X =
[[ 51  -3 -31  42  -7  21  15  48]
 [  2   8 -12 -52   3  31 -24 -32]
 [  7 -27 -37  -4  28  -7  -2  15]
 [ 14 -28  12  27 -10 -36  27  46]
 [-15  36  41  17  -5  33 -19 -46]
 [ -5  26  15  24 -18  18 -15 -18]
 [-36  -5  -7  43  11 -48   7  10]
 [-27  -9 -13  -8   3 -33  -4  -3]
 [-22  -8  81  19  17 -21  23 -18]]
X[0][0] -> 51
X[:, 0] -> [51, 2, 7, 14, -15, -5, -36, -27, -22]
X[2][4] -> 28
X[1][5] -> 31
X[4][4] -> -5
X[0][3] -> 42
X[2][5] -> -7
X[3][2] -> 12
X[2][1] -> -27
X[5][7] -> -18
X[0][6] -> 15
X[1][4] -> 3
X[:, 6] -> [15, -24, -2, 27, -19, -15, 7, -4, 23]
X[:, 4] -> [-7, 3, 28, -10, -5, -18, 11, 3, 17]
X[:, 2] -> [-31, -12, -37, 12, 41, 15, -7, -13, 81]
X[8][0] -> -22
X[7][4] -> 3
X[7][6] -> -4
X[3][0] -> 14
X[6][4] -> 11
X[6][3] -> 43
X[5][4] -> -18
X[3][6] -> 27
X[1][1] -> 8
X[8][2] -> 81
X[7][5] -> -33
X[:, 5] -> [21, 31, -7, -36, 33, 18, -48, -33, -21]
X[1][6] -> -24
X[4][1] -> 36
X[0][5] -> 21
X[0][1] -> -3
X[6][1] -> -5

B =
[[30 44 33 50]
 [33 48 59 45]
 [85 22 85 66]
 [23 60 39 45]]
B[0, -4]	30
B[:, 2]	[33, 59, 85, 39]
B[-1, -3]	60
B[-4, 2]	33
B[1]	[33, 48, 59, 45]
B[:, -4]	[30, 33, 85, 23]
B[:, 3]	[50, 45, 66, 45]

W =
array([[47, 73, 36, 69],
       [69, 61, 72, 33],
       [72, 63, 69, 30],
       [64, 51, 92, 41],
       [71, 63, 54, 61],
       [62, 67, 61, 38],
       [63, 80, 53, 29],
       [82, 69, 40, 43],
       [80, 80, 66, 46],
       [76, 98, 42, 20],
       [62, 65, 54, 41],
       [79, 70, 60, 35],
       [95, 85, 46, 31],
       [94, 65, 38, 32]])
W[-14,0] => 47
W[6] => [63, 80, 53, 29]
W[4,1] => 63
W[-4,0] => 62
W[-14,1] => 73
W[-5] => [76, 98, 42, 20]
W[7,2] => 40
W[11,-3] => 70
W[11] => [79, 70, 60, 35]
W[:, -2] => [36, 72, 69, 92, 54, 61, 53, 40, 66, 42, 54, 60, 46, 38]
W[-11,-2] => 92
W[-10,2] => 54
W[7] => [82, 69, 40, 43]
W[:, 3] => [69, 33, 30, 41, 61, 38, 29, 43, 46, 20, 41, 35, 31, 32]
W[6,-3] => 80
W[12,-4] => 95
W[12] => [95, 85, 46, 31]
W[-6,-4] => 80
W[-9,-4] => 62
W[:, 1] => [73, 61, 63, 51, 63, 67, 80, 69, 80, 98, 65, 70, 85, 65]
W[2,0] => 72
W[11,3] => 35
W[-9,2] => 61
W[1,-4] => 69
W[-8,-2] => 53
W[-1,-1] => 32
W[-6] => [80, 80, 66, 46]

A =
-9,7,-1,1,-3,-12
-28,-39,-53,-2,25,-4
-12,26,-11,23,-29,-8
-34,-10,-40,4,6,-20
7,-40,-5,-21,35,11
-36,-39,-74,9,18,0
A[-6,0] = -9
A[-5,4] = 25
A[1] = [-28, -39, -53, -2, 25, -4]
A[-1,2] = -74
A[2,1] = 26
A[1,-4] = -53
A[5] = [-36, -39, -74, 9, 18, 0]
A[1,-3] = -2
A[4,5] = 11
A[0,5] = -12
A[4] = [7, -40, -5, -21, 35, 11]
A[-6,2] = -1
A[1,-5] = -39
A[:, -4] = [-1, -53, -11, -40, -5, -74]
A[0,3] = 1
A[0] = [-9, 7, -1, 1, -3, -12]

a =
array([[7752, 4675, 4579, 5082, 5692, 5225, 4469, 5345, 4099, 3812, 5061,
        4001, 4658, 4922],
       [3803, 7766, 7536, 7513, 7432, 7668, 7565, 7658, 7027, 7434, 8152,
        7502, 6720, 6303],
       [4134, 5538, 4787, 5817, 5781, 5653, 5413, 5604, 5408, 4994, 4884,
        4297, 4689, 4746],
       [2722, 4809, 4940, 4833, 5275, 4294, 4644, 5189, 4775, 3738, 5612,
        4511, 4494, 4414],
       [4207, 4496, 4602, 4454, 4367, 4814, 4226, 4251, 4934, 4995, 4219,
        3847, 4164, 4356],
       [6481, 3001, 3303, 5167, 5201, 5215, 3866, 4681, 5117, 4519, 4610,
        3990, 4273, 4527],
       [5299, 4950, 4753, 2799, 4738, 5413, 4445, 5811, 4563, 5501, 5173,
        5395, 6331, 5537],
       [3298, 6682, 6040, 6050, 5498, 5456, 5071, 4824, 5174, 4688, 5355,
        5459, 5126, 4952],
       [4620, 6183, 6900, 6130, 5931, 6803, 6979, 6300, 6329, 6128, 5943,
        5713, 5411, 6451],
       [5516, 5798, 5481, 4042, 4760, 5459, 5437, 3682, 4861, 5340, 5186,
        4039, 5216, 4963],
       [6797, 3501, 4281, 3920, 4588, 4259, 4570, 4794, 5298, 5562, 4877,
        6445, 5393, 5844]])
Rows and columns are counted from 0.
(0, 0) = 7752
(5, 1) = 3001
(8, 12) = 5411
(10, 6) = 4570
(0, 1) = 4675
(10, 4) = 4588
(8, 9) = 6128
(10, 0) = 6797
(10, 5) = 4259
(9, 2) = 5481
(9, 1) = 5798
(5, 11) = 3990
(2, 0) = 4134
(1, 11) = 7502
(8, 7) = 6300
(7, 13) = 4952
(9, 5) = 5459
(7, 11) = 5459
(2, 6) = 5413
(4, 1) = 4496
(6, 9) = 5501
(8, 1) = 6183
(9, 7) = 3682
(1, 0) = 3803
(1, 4) = 7432
(4, 2) = 4602
(4, 13) = 4356
(7, 4) = 5498
(4, 8) = 4934
(0, 12) = 4658
(10, 3) = 3920
(10, 10) = 4877
(7, 6) = 5071
(6, 11) = 5395
(2, 11) = 4297
(9, 8) = 4861
